(in the rows, 128 means zero)
Rotation paths and how fast each direction turns (degrees per step):
Each turn is a multiple of 5 degrees from 10 to 175, or 0.
Each row of a path follows its step; steps can be skipped.
Path 1:
step 2: [140 123 130 126 130 133 126 129 132 122 118 133 140 130 128 133 122 124
 134 126 130 123 127 124 135 119 130 125 139 131 124 137 137 125 121 133
 136 130 140 135 130 120 130 132 141 134 120 121 122 128 137 137 135 132
 148 122 123 134 126 135 123 128 122 132 134 133 128 117 117 128 119 137]
step 4: [129 128 132 141 136 135 131 123 137 115 119 123 134 125 128 126 138 125
 120 142 132 133 130 131 134 131 115 128 132 129 123 129 127 113 114 136
 139 127 134 127 124 134 134 129 132 130 135 129 131 131 122 116 126 138
 135 127 126 131 138 136 128 140 129 133 118 129 120 128 123 126 128 138]
step 5: [133 130 133 137 131 130 124 113 133 129 127 122 134 122 130 125 128 126
 119 120 126 129 125 128 140 125 137 118 126 126 152 120 136 133 133 136
 134 134 128 136 125 131 129 128 125 119 125 135 125 124 130 131 140 129
 125 131 120 133 131 126 129 141 130 125 119 126 131 134 136 115 121 139]
step 9: [131 124 135 122 131 134 134 127 135 119 126 122 114 127 125 123 132 126
 125 129 138 124 120 131 131 142 126 123 123 135 129 133 127 125 122 122
 120 138 144 130 118 129 136 128 137 137 119 128 133 130 127 138 124 117
 138 115 123 142 125 143 131 124 126 132 126 133 124 127 119 130 136 134]
step 10: [135 129 132 128 130 117 122 108 120 132 131 130 134 131 135 122 126 113
 135 134 123 125 117 126 124 126 129 112 135 127 127 122 129 124 128 141
 129 131 135 133 128 126 129 127 132 133 121 134 113 129 131 146 130 130
 126 115 124 133 130 128 130 132 124 135 138 132 135 118 125 128 129 133]
step 14: [136 121 127 127 143 122 134 119 121 129 120 121 119 125 132 128 138 127
 123 122 134 131 128 124 135 132 126 139 126 137 129 130 128 125 127 124
 123 135 122 135 122 119 120 129 136 117 114 127 131 130 127 116 131 126
 132 140 123 135 132 135 136 135 131 124 121 124 130 116 119 116 127 140]
step 17: [118 121 141 128 135 125 133 128 131 127 128 130 127 130 130 120 133 115
 128 129 136 131 126 131 130 136 131 125 125 130 134 119 128 115 117 137
 129 147 146 129 128 125 134 120 126 123 122 132 117 130 132 122 124 124
 121 115 128 121 131 142 123 118 129 134 125 129 126 129 130 132 124 137]
step 26: [136 132 131 130 128 121 130 121 128 129 126 124 126 126 137 116 121 123
 134 131 139 128 125 131 127 133 120 121 127 140 135 122 128 122 130 141
 125 126 132 134 127 133 136 118 129 136 121 122 114 132 127 136 125 126
 117 133 128 134 130 134 130 139 114 127 151 133 125 123 127 119 129 136]
step 28: [144 125 131 138 131 132 136 119 132 133 131 131 130 134 125 113 136 119
 130 131 120 134 122 130 125 128 131 125 131 119 123 115 135 119 131 123
 134 135 137 136 127 133 127 126 122 125 127 127 128 120 132 144 130 139
 119 125 129 132 133 120 124 134 119 136 125 135 133 136 122 121 119 140]
step 37: [146 128 140 127 137 134 128 118 124 124 121 128 120 129 139 117 134 117
 122 131 131 137 136 130 127 124 119 125 127 130 139 133 123 123 130 123
 137 138 124 133 128 126 133 126 134 126 119 130 126 115 127 120 132 139
 129 138 121 117 128 126 132 140 130 125 129 129 131 130 122 132 118 120]
Directions:
[128 131 127 129 129 131 128 125 127 128 127 131 128 130 127 129 130 130
 127 125 126 132 126 126 130 128 127 130 128 129 130 127 125 129 130 128
 128 130 126 128 127 131 128 126 126 125 129 129 131 127 126 128 128 128
 129 130 128 126 127 126 128 129 130 128 126 129 127 127 125 128 128 128] -> 45
[131 129 124 127 127 127 129 129 129 126 126 129 129 127 127 130 128 128
 130 128 129 129 124 125 127 127 128 127 129 129 130 128 128 127 127 129
 128 130 128 125 129 128 129 127 130 130 126 128 127 130 128 130 127 124
 127 125 129 125 130 126 126 125 129 128 130 128 127 129 129 128 130 130] -> 45
[127 128 129 127 129 125 128 126 128 128 127 131 128 129 127 128 128 125
 129 126 129 127 127 128 123 128 125 128 128 128 128 127 128 127 126 126
 126 127 128 130 129 132 127 128 127 126 127 128 126 126 130 128 125 127
 126 128 128 127 128 127 127 132 130 127 128 127 127 129 129 129 125 129] -> 160
[128 127 127 128 130 129 127 126 129 126 129 129 130 131 128 128 130 127
 130 128 129 127 126 128 129 129 130 127 132 129 128 130 129 127 127 128
 127 129 129 128 128 127 127 126 129 125 130 129 132 130 127 126 126 128
 131 127 129 128 127 131 130 127 127 129 128 127 131 130 131 130 125 129] -> 140
[128 129 127 127 132 127 127 126 124 133 126 129 125 129 125 126 127 128
 131 129 129 130 130 127 128 127 127 128 128 127 129 130 128 125 128 129
 128 126 126 128 125 127 128 129 128 132 129 127 126 129 127 127 128 128
 129 129 126 126 128 129 128 127 126 126 128 127 129 126 130 130 127 129] -> 95
[129 128 129 129 126 128 127 126 129 130 129 129 131 128 126 126 127 130
 129 129 129 126 129 125 126 130 127 125 130 130 128 129 128 128 126 130
 132 126 127 131 129 128 131 126 128 130 128 128 128 126 128 130 131 129
 129 130 129 125 127 130 129 128 130 130 130 127 128 128 127 126 129 127] -> 135
Path 2:
step 1: [127 128 136 123 137 128 130 126 131 120 122 140 120 123 133 135 133 124
 113 119 118 126 124 120 123 137 132 136 116 123 124 123 132 123 126 138
 124 130 117 122 123 136 128 116 126 141 128 138 120 128 122 131 129 141
 125 115 117 120 122 128 116 138 122 135 129 138 131 129 125 129 129 139]
step 4: [124 129 118 125 125 129 137 118 128 118 120 122 125 126 142 126 129 122
 128 121 128 130 124 129 130 138 135 123 129 130 124 132 127 124 138 134
 137 130 125 135 125 136 131 104 133 132 143 126 131 118 123 116 116 139
 129 124 135 137 125 132 121 122 114 145 120 131 131 127 127 136 126 125]
step 8: [124 118 138 131 123 128 121 120 114 134 143 126 130 131 138 124 128 130
 132 130 119 132 133 129 127 131 131 122 126 133 124 132 125 133 127 127
 128 132 131 129 143 130 129 122 133 114 131 126 131 131 133 140 116 134
 129 124 125 131 134 133 117 125 129 136 118 147 108 126 118 120 113 130]
step 10: [135 124 126 135 140 136 114 144 123 136 128 129 122 119 115 131 113 137
 128 133 128 115 134 135 135 133 131 130 132 127 135 116 136 126 124 124
 131 128 127 131 114 139 135 133 134 130 130 124 134 127 126 124 142 137
 123 122 119 122 134 127 131 135 129 123 114 130 132 130 125 139 133 134]
step 19: [123 132 123 118 141 128 127 126 124 131 132 123 111 122 125 142 133 127
 135 130 119 125 125 136 123 126 126 133 128 120 125 128 131 125 119 123
 126 144 132 115 123 125 123 138 116 115 124 110 142 124 135 130 120 123
 122 121 141 140 138 133 127 132 130 129 127 124 122 122 127 131 131 128]
step 22: [141 128 118 138 129 122 120 131 120 131 129 121 123 129 125 122 137 149
 139 128 133 125 120 128 126 127 131 126 118 112 133 133 123 133 137 131
 131 132 116 126 120 131 125 139 115 120 124 126 130 123 131 133 120 116
 128 126 128 128 127 127 121 145 124 120 128 132 132 122 128 140 135 118]
step 24: [123 120 142 128 130 125 118 120 127 130 143 136 130 122 117 135 132 126
 122 128 129 121 114 135 126 123 125 135 132 130 121 128 114 124 124 118
 130 119 129 121 132 118 144 122 142 129 118 125 126 132 127 145 130 124
 127 137 142 130 122 130 135 121 126 129 129 127 122 129 141 136 128 133]
step 27: [122 119 132 121 140 124 128 115 129 129 139 120 132 130 131 120 132 121
 138 133 132 119 124 130 114 139 126 124 128 126 128 129 138 134 114 122
 127 113 128 130 121 125 133 120 133 116 126 130 132 136 129 138 134 114
 139 129 131 131 128 127 133 139 138 130 128 128 119 127 116 143 124 122]
step 34: [124 125 133 124 125 113 142 130 133 133 120 131 133 117 127 135 136 132
 130 122 134 133 111 126 130 134 127 122 125 122 138 130 121 123 136 132
 130 127 131 129 122 143 131 132 132 126 128 145 127 129 143 120 124 119
 140 139 134 131 123 126 111 124 122 131 136 119 128 125 121 120 134 126]
step 36: [123 121 140 130 125 124 128 117 130 131 135 126 128 129 134 119 123 120
 123 136 132 125 130 114 120 131 140 131 118 127 124 126 123 123 133 130
 122 137 132 132 142 116 135 118 135 119 131 109 126 122 116 121 120 127
 125 130 125 128 131 141 116 129 114 127 122 132 123 133 125 139 131 134]
Directions:
[124 129 128 129 127 129 128 130 129 128 129 126 127 127 128 130 129 125
 127 127 130 129 124 126 130 127 129 128 128 128 125 127 131 126 129 128
 128 130 128 130 130 129 128 126 128 126 127 128 126 130 130 128 128 127
 124 125 124 129 127 129 128 128 128 128 129 129 128 127 130 127 128 128] -> 145
[127 129 127 128 127 129 128 129 128 127 128 130 126 128 128 128 128 130
 128 128 127 130 130 126 126 126 128 128 126 125 128 126 125 130 128 129
 128 130 128 128 129 128 123 129 131 124 127 125 128 128 129 128 128 126
 131 129 125 127 125 128 128 127 128 131 130 128 128 129 127 129 128 127] -> 130
[128 127 130 127 126 127 129 126 127 130 127 131 129 128 127 127 127 127
 125 130 127 128 130 128 128 131 127 132 128 129 127 127 129 130 130 130
 130 130 129 130 130 128 126 131 128 129 128 128 127 127 127 130 128 128
 128 123 126 130 129 125 127 127 129 129 127 129 129 128 128 127 128 128] -> 145
[129 126 127 129 129 128 129 129 127 129 127 128 131 127 129 126 127 126
 128 127 129 127 126 130 129 127 129 125 128 129 131 122 126 127 128 127
 130 130 130 131 132 129 127 128 129 130 128 128 129 127 129 125 131 129
 129 127 129 127 128 128 127 127 128 128 129 127 126 129 128 128 130 130] -> 135
[126 130 130 128 129 126 129 131 129 127 129 130 128 130 128 126 125 126
 127 127 128 129 128 125 131 128 127 127 127 125 127 130 127 128 129 127
 131 128 127 128 126 131 128 128 127 130 130 129 129 127 127 127 129 131
 128 129 128 131 125 128 128 129 131 129 127 126 126 129 130 129 128 129] -> 130
Path 3:
step 4: [129 130 127 129 121 131 138 124 137 128 121 127 131 120 141 126 123 130
 119 132 131 144 123 126 124 127 112 133 118 130 116 129 130 127 115 128
 120 133 137 129 133 135 136 131 129 128 130 139 127 125 124 128 119 122
 124 121 124 117 122 136 129 114 136 136 135 122 127 130 128 141 127 125]
step 5: [118 127 118 132 120 135 136 122 123 122 116 132 136 126 131 127 121 133
 119 128 133 135 142 124 116 127 135 133 131 129 132 118 124 118 125 138
 128 119 128 137 139 135 118 134 139 131 133 132 133 126 132 117 131 136
 132 130 125 122 119 126 123 125 125 133 124 132 114 116 132 134 134 123]
step 15: [122 133 134 128 136 120 137 126 126 128 130 131 123 138 134 120 130 123
 117 129 125 137 140 126 117 142 141 120 132 125 122 133 129 133 133 126
 134 123 129 129 136 120 126 130 123 137 115 120 125 122 127 134 122 133
 132 117 126 120 118 126 139 130 130 134 131 137 131 127 127 137 114 132]
step 16: [131 112 130 119 121 134 136 132 131 119 124 130 134 135 141 136 131 116
 133 133 135 139 132 119 126 136 123 123 124 134 121 125 125 143 121 123
 120 133 126 133 120 129 123 133 117 130 131 131 116 123 118 132 127 132
 134 121 125 117 128 132 137 124 137 134 127 124 118 126 134 131 125 131]
step 18: [126 135 129 125 112 134 141 133 131 127 133 123 120 139 138 128 130 127
 138 126 133 135 127 130 125 131 133 136 130 127 133 124 129 126 129 130
 135 119 112 127 123 140 113 136 128 138 127 126 124 123 127 130 136 133
 146 122 128 120 137 132 124 117 126 131 133 133 125 120 121 132 126 136]
step 20: [130 130 122 122 131 125 136 124 120 125 126 123 127 133 129 128 130 125
 132 119 123 142 124 134 126 140 129 122 135 134 125 120 135 124 127 131
 131 123 134 131 128 129 119 134 114 136 128 118 120 120 129 140 138 125
 134 125 127 130 125 146 121 124 140 128 137 119 127 133 146 128 117 130]
step 21: [125 129 130 129 113 126 134 130 147 117 119 133 129 127 128 123 128 128
 121 131 128 137 133 124 128 132 135 122 135 133 115 135 132 130 130 121
 124 124 125 137 134 128 140 132 136 137 133 124 128 121 128 137 125 122
 126 109 121 124 126 137 128 128 135 127 144 124 125 123 129 130 128 138]
step 23: [115 136 122 122 113 125 133 128 141 122 135 132 136 134 131 124 128 128
 122 124 120 130 126 144 123 127 135 125 124 131 128 126 126 126 120 134
 130 131 129 138 130 129 108 126 127 128 131 121 130 113 129 123 120 119
 132 118 130 117 120 127 131 132 133 136 134 142 130 130 127 133 126 126]
step 28: [128 115 126 118 129 124 123 140 129 118 130 130 132 133 142 126 136 117
 133 134 134 139 128 131 126 134 134 123 128 131 131 132 116 124 128 138
 129 128 128 139 136 136 116 128 123 137 127 117 124 124 130 141 124 132
 116 125 135 124 126 128 128 133 125 133 128 129 128 125 146 134 129 118]
step 37: [132 133 118 127 129 125 146 134 126 118 132 118 126 126 126 127 127 127
 134 128 135 132 136 132 115 136 113 133 128 125 124 119 127 121 125 127
 141 119 138 127 132 131 134 125 125 133 130 118 136 126 117 128 124 134
 130 120 131 132 123 131 119 117 137 118 123 128 127 123 142 137 123 131]
Directions:
[129 127 126 125 129 128 128 131 129 126 131 131 129 128 127 127 128 129
 125 129 129 129 127 127 128 129 127 128 128 127 130 127 127 131 128 128
 129 130 127 128 130 126 128 127 129 125 126 131 127 127 125 128 127 128
 128 127 128 125 129 132 128 129 128 127 128 131 131 127 129 127 127 127] -> 55
[131 131 129 126 128 123 127 128 127 126 126 128 129 130 125 128 129 129
 127 129 129 127 130 127 126 129 128 128 129 127 127 129 129 128 128 129
 130 127 127 128 129 127 131 130 127 128 128 127 125 129 128 127 130 126
 127 129 130 132 128 131 128 126 128 127 128 126 130 131 128 127 126 130] -> 60
[128 127 126 129 127 129 128 131 129 126 130 125 125 126 128 128 127 127
 128 127 127 127 127 126 129 130 125 128 128 127 129 127 126 126 127 126
 129 128 126 129 128 130 129 129 129 128 128 124 127 128 129 131 132 128
 127 127 128 129 129 129 128 127 124 127 129 128 129 129 129 126 128 126] -> 40
[127 128 130 129 128 127 129 129 126 127 129 128 126 128 128 125 128 130
 128 129 130 129 132 129 131 128 131 130 131 128 128 130 130 128 127 129
 129 126 125 128 128 128 129 128 130 127 127 127 132 127 127 130 128 129
 128 125 127 128 126 128 127 127 127 126 126 127 127 125 127 128 129 128] -> 115
Path 4:
step 0: [130 126 131 131 130 123 121 124 127 128 138 123 127 127 132 124 129 131
 119 130 124 130 138 135 137 132 141 127 137 130 127 122 127 127 132 121
 135 121 131 107 134 115 129 136 121 117 130 121 117 128 136 122 115 133
 133 128 126 124 137 141 123 138 130 128 131 139 123 131 128 122 128 140]
step 14: [129 138 135 130 129 119 137 129 122 132 125 133 121 138 124 125 118 114
 122 120 134 136 128 124 132 123 120 128 132 125 128 131 123 133 138 119
 128 129 122 138 130 120 129 117 130 124 134 129 119 134 124 128 126 124
 126 133 131 130 140 124 137 107 132 138 129 115 127 124 126 128 139 127]
step 22: [134 114 129 125 132 127 118 129 128 131 127 132 127 128 122 129 124 124
 129 127 126 132 136 127 120 121 120 126 127 129 133 143 121 125 125 114
 118 134 127 120 115 135 117 121 126 120 134 136 127 122 135 125 141 120
 124 125 114 139 122 135 131 134 127 137 134 123 124 130 135 130 123 133]
step 25: [137 125 131 126 128 126 115 115 124 123 113 131 120 134 125 123 126 125
 118 127 139 124 134 124 118 126 125 120 132 124 126 119 139 133 134 130
 136 129 126 134 128 132 122 134 135 126 125 118 120 138 128 122 123 130
 129 126 115 127 125 140 126 136 121 132 128 125 117 121 127 111 127 129]
step 29: [130 130 136 139 129 131 121 130 122 129 121 131 136 119 129 136 132 132
 125 132 121 127 126 129 130 112 128 126 121 130 137 112 121 129 121 119
 121 124 114 123 137 123 127 124 132 128 132 133 117 125 130 123 130 132
 136 138 136 120 136 132 116 129 127 123 130 140 133 118 136 126 117 126]
step 31: [126 116 124 132 132 128 124 129 127 140 133 125 141 126 131 134 122 122
 123 123 108 130 127 133 129 124 133 114 127 125 134 134 131 118 127 124
 128 124 135 126 122 123 134 126 133 125 122 134 131 130 134 138 124 125
 123 125 138 125 109 126 130 142 126 136 133 132 124 119 126 121 127 136]
step 33: [138 128 133 133 129 125 130 135 138 138 113 135 124 116 126 123 125 128
 139 126 122 121 133 124 114 128 127 127 121 134 124 130 133 122 138 133
 124 124 131 131 118 129 127 132 122 129 118 126 128 135 122 130 129 122
 125 131 123 124 133 116 135 136 139 112 129 131 126 117 137 134 136 132]
step 35: [129 117 126 125 126 122 135 123 138 127 133 118 125 136 126 133 122 139
 124 144 125 131 117 126 126 120 135 124 127 130 131 138 134 139 128 123
 119 122 125 131 123 130 132 133 124 128 131 130 123 127 124 125 142 114
 123 128 127 131 138 122 124 136 136 132 123 122 144 137 131 128 141 127]
step 36: [129 140 125 140 128 126 127 111 127 134 124 137 126 117 129 118 137 126
 130 126 135 133 129 136 131 129 135 138 125 125 122 118 122 135 118 123
 132 123 141 125 128 135 139 135 127 124 126 123 134 138 132 126 120 127
 115 135 134 124 130 126 127 139 132 135 122 120 122 132 131 138 122 133]
step 37: [129 133 122 121 126 138 134 134 130 124 141 132 125 117 131 140 132 133
 127 123 127 131 124 126 140 136 119 134 118 134 129 140 135 131 115 125
 133 122 125 123 121 126 121 122 130 142 134 122 129 128 119 126 135 134
 135 142 117 121 124 123 127 130 128 122 128 130 130 131 123 115 136 131]
Directions:
[126 130 129 128 129 130 127 127 127 129 129 127 126 127 129 130 125 130
 128 127 127 132 127 127 127 127 126 130 131 129 128 126 127 128 127 127
 127 128 132 127 128 129 127 125 128 128 129 129 131 128 127 131 129 128
 129 128 127 127 131 128 126 126 126 129 129 128 131 124 129 126 128 129] -> 140
[128 130 130 130 129 129 129 131 128 127 126 127 128 128 128 129 127 130
 128 125 131 126 129 129 129 129 127 130 125 128 128 128 129 128 127 128
 130 128 125 128 127 130 128 128 127 127 129 128 127 130 128 127 127 126
 131 128 126 128 130 127 129 130 128 126 127 128 126 126 131 124 124 130] -> 90
[130 130 128 128 129 130 128 125 127 128 127 129 130 128 129 128 127 128
 127 127 127 127 130 130 129 127 127 127 129 126 128 126 127 128 129 128
 130 129 129 125 127 129 130 131 128 128 128 127 127 131 128 126 127 124
 129 130 127 128 130 129 127 125 126 130 132 128 127 130 125 128 127 124] -> 160
[130 127 128 128 127 128 126 128 132 128 127 128 129 128 130 131 127 129
 128 129 126 129 128 125 127 128 127 129 126 128 128 128 129 129 127 128
 127 126 130 129 129 128 128 129 126 127 130 131 129 126 127 128 128 125
 130 127 130 128 127 125 130 129 129 126 133 129 126 129 127 129 127 128] -> 160
[129 129 130 127 128 130 127 128 131 128 127 128 129 129 126 125 127 125
 128 124 126 126 128 127 128 129 128 127 130 131 127 128 128 127 130 130
 130 127 129 126 131 127 130 128 126 128 127 128 127 127 128 131 129 127
 128 125 127 130 128 130 127 130 129 127 129 129 129 127 128 125 129 127] -> 45
[129 127 126 129 128 127 129 128 130 130 129 127 126 127 129 130 130 128
 132 126 127 127 127 130 127 127 129 124 127 126 131 131 127 128 129 128
 125 128 128 126 126 129 130 129 125 127 126 127 128 129 128 129 129 129
 130 129 126 128 127 129 127 129 129 128 129 127 131 125 128 129 125 127] -> 160
